(in the rows, 128 means zero)
Rotation paths and how fast each direction turns (degrees per step):
Each turn is a multiple of 5 degrees from 10 to 175, or 0.
Each row of a path follows its step; steps can be skipped.
path 1
step 0: [139 128 121 116 127 132 133 138 129 117 130 135 136 133 128 121 130 125
 131 131 129 122 127 128 128 133 122 124 123 143 140 129 143 132 142 119
 128 138 133 119 127 130 126 130 116 125 123 127 123]
step 1: [122 118 125 118 127 129 119 132 130 122 123 130 129 130 123 122 131 119
 138 138 128 124 129 118 122 143 125 126 135 134 138 123 135 124 132 122
 122 141 123 132 126 117 123 123 117 139 123 129 126]
step 2: [118 128 127 118 120 121 123 134 137 133 122 122 130 121 131 116 121 122
 135 124 134 133 124 123 130 131 142 130 144 125 129 122 135 118 126 130
 134 133 131 139 124 117 118 128 120 133 123 126 133]
step 3: [130 142 129 127 117 119 127 135 132 129 138 127 130 127 119 115 116 121
 129 114 134 125 129 126 138 125 134 132 124 130 131 134 135 115 122 131
 134 136 138 125 121 125 128 128 122 127 126 121 138]
step 4: [137 132 128 133 118 130 132 142 122 121 135 136 138 136 121 120 126 123
 123 119 115 126 138 124 133 132 116 127 122 131 129 131 135 120 128 124
 123 133 140 134 121 130 124 129 124 139 129 126 132]
step 5: [135 114 134 125 129 132 128 143 126 122 115 140 135 132 133 125 129 127
 131 122 123 132 131 124 129 135 130 120 129 139 134 137 133 121 138 124
 123 127 136 132 130 125 111 129 119 131 132 135 125]
step 6: [125 128 131 127 126 130 122 132 142 125 120 131 132 136 131 123 129 117
 141 127 133 135 126 121 128 137 142 115 129 135 130 136 128 116 135 122
 128 131 125 122 136 119 128 124 115 125 121 126 121]
step 7: [129 140 130 124 114 126 131 133 136 137 131 123 122 136 130 120 130 119
 132 130 128 134 123 123 123 136 134 117 125 130 126 117 135 123 130 122
 134 142 127 133 122 124 131 131 116 127 113 121 134]
step 9: [130 127 128 123 123 131 123 146 128 123 127 126 148 127 129 125 121 127
 136 122 132 126 138 134 140 143 130 136 125 129 122 127 139 117 125 126
 124 128 137 126 132 129 124 132 133 140 133 129 126]
step 10: [135 125 134 125 120 124 129 130 129 118 130 132 141 135 126 118 125 133
 137 124 128 120 131 129 137 139 129 128 125 131 114 130 135 123 142 123
 130 128 128 122 129 117 113 130 115 120 125 133 129]
[129 124 128 128 132 129 126 128 129 128 127 131 127 128 131 126 129 128
 130 127 131 130 129 127 128 132 128 130 130 127 128 128 129 127 125 126
 128 125 126 130 130 127 127 131 131 130 130 131 129]
95
[128 129 127 131 126 127 130 127 128 130 130 129 125 131 129 128 129 131
 127 131 127 123 130 126 127 130 125 127 127 127 128 130 129 130 128 127
 125 130 124 131 127 125 127 130 127 130 128 129 131]
110
[129 131 128 129 126 125 131 128 127 129 130 130 130 128 127 126 130 127
 123 129 130 131 127 129 129 129 128 129 129 130 131 127 128 129 125 129
 128 127 130 129 130 129 132 130 130 127 127 128 134]
80
path 2
step 1: [132 131 124 133 127 124 112 125 125 117 148 134 122 135 126 133 131 128
 136 128 145 127 117 127 124 129 126 131 132 123 127 128 136 132 128 127
 125 120 113 123 133 119 123 124 127 128 135 118 128]
step 3: [129 127 133 142 118 137 114 122 133 128 135 134 120 124 139 114 128 124
 136 127 125 136 117 130 135 119 120 134 134 130 129 128 124 126 125 135
 124 119 123 119 132 125 132 128 134 125 116 120 125]
step 4: [142 126 121 127 127 130 123 112 132 117 141 135 132 137 128 123 130 120
 127 119 134 123 128 137 127 131 127 123 131 137 134 115 123 135 130 129
 131 131 131 132 127 121 130 116 119 128 123 115 132]
step 5: [130 127 121 136 115 133 127 126 111 121 149 123 120 125 128 129 130 132
 135 138 127 138 122 129 129 124 131 120 124 127 128 125 126 128 130 120
 134 127 116 129 130 118 138 127 125 126 117 130 131]
step 6: [124 137 125 134 125 131 121 120 135 132 129 126 124 131 131 124 122 124
 127 130 145 133 121 129 124 143 118 117 129 135 133 123 125 134 120 123
 124 128 118 118 132 118 130 125 133 114 126 114 127]
step 7: [130 127 129 136 123 126 123 133 123 132 144 136 123 131 136 120 141 129
 131 131 132 121 125 130 129 123 126 133 122 130 124 129 117 145 123 133
 126 133 127 126 128 121 122 131 114 127 115 112 131]
step 8: [133 126 129 125 113 133 119 115 116 130 137 140 127 122 123 125 116 124
 132 121 128 129 120 126 129 132 128 135 125 123 134 123 129 137 124 125
 122 121 119 124 133 118 137 114 132 133 129 119 133]
step 9: [127 126 131 133 129 130 126 115 128 126 137 122 111 145 126 124 131 133
 138 127 135 144 126 133 126 129 133 125 129 137 133 129 128 132 130 140
 131 139 127 120 127 120 138 126 124 129 122 117 135]
step 10: [135 124 126 133 122 133 122 122 128 130 146 125 129 127 131 124 128 122
 132 128 133 129 116 132 131 134 119 133 127 132 116 128 133 137 140 125
 135 124 127 131 138 115 121 126 139 117 115 122 125]
step 11: [126 132 121 129 121 129 117 123 132 132 146 134 119 133 129 125 124 126
 126 128 130 123 119 138 129 137 130 118 129 123 132 118 112 133 123 132
 136 117 129 124 121 119 139 132 122 131 130 119 126]
[128 125 125 128 130 127 125 130 131 127 131 127 131 128 130 127 126 127
 128 124 129 127 129 128 131 128 128 131 125 128 129 130 127 126 128 128
 128 130 128 130 128 127 124 130 127 128 127 125 126]
110
[128 126 130 128 128 126 127 128 125 130 126 129 127 127 129 126 129 131
 130 127 129 126 128 129 128 127 130 134 129 128 128 130 130 130 126 131
 124 130 125 126 127 130 127 127 129 128 132 126 130]
60
path 3
step 0: [140 111 134 123 134 131 130 124 117 115 132 140 129 137 129 123 125 111
 124 127 127 121 125 119 131 134 126 128 130 132 127 128 138 137 127 135
 131 123 138 127 132 128 124 129 125 127 138 130 123]
step 1: [131 135 112 126 121 125 133 135 127 134 124 127 122 125 130 130 131 134
 120 125 136 128 131 130 142 108 131 123 130 136 131 126 130 119 139 129
 134 128 139 130 127 136 124 122 122 140 124 127 131]
step 2: [127 127 142 120 132 133 126 127 125 126 131 132 123 130 117 132 134 119
 133 130 126 134 133 132 140 134 122 118 122 124 127 121 142 126 123 122
 127 140 127 123 136 127 138 116 138 123 138 121 125]
step 4: [126 122 118 115 123 135 134 137 124 122 127 132 131 140 121 126 140 117
 123 134 138 127 133 131 133 129 126 124 125 127 121 129 123 136 135 125
 122 122 127 125 136 139 129 116 130 120 129 143 129]
step 5: [120 134 126 129 134 127 124 123 130 128 132 143 122 122 127 123 130 138
 113 125 117 130 134 117 140 123 122 128 129 133 129 131 135 115 133 131
 136 130 132 138 124 114 124 124 135 123 127 128 124]
step 7: [122 114 117 124 125 124 127 134 118 135 134 130 113 140 130 125 136 132
 130 133 111 128 131 126 130 131 132 127 129 138 129 113 134 127 129 122
 138 124 136 132 119 132 128 129 128 131 122 132 125]
step 8: [127 143 127 117 133 135 116 131 136 122 128 127 134 124 127 143 132 121
 128 121 129 129 130 121 145 128 118 133 131 129 129 132 135 132 134 128
 124 120 128 124 128 143 122 122 131 126 135 125 127]
step 9: [133 120 128 131 137 120 119 123 122 134 119 134 115 123 127 119 132 136
 127 137 125 134 127 131 133 132 139 122 130 125 120 126 138 133 138 145
 127 132 131 135 130 125 135 119 126 121 126 129 135]
step 10: [123 131 132 133 118 134 130 131 124 123 131 131 132 143 136 134 133 122
 129 127 137 134 123 126 132 118 109 133 133 130 119 118 126 135 129 128
 135 130 133 123 116 129 124 116 124 120 122 124 119]
step 11: [119 121 114 124 143 128 112 125 130 127 130 128 126 120 119 126 138 129
 125 133 130 123 140 138 132 126 130 127 125 130 123 121 133 131 130 122
 136 120 119 128 129 119 123 124 134 139 127 131 135]
[130 129 124 128 130 130 127 130 129 126 129 124 128 126 127 129 127 130
 129 131 133 130 128 125 126 127 125 129 126 129 126 130 130 126 130 125
 127 129 128 127 128 131 128 129 126 128 127 126 128]
155
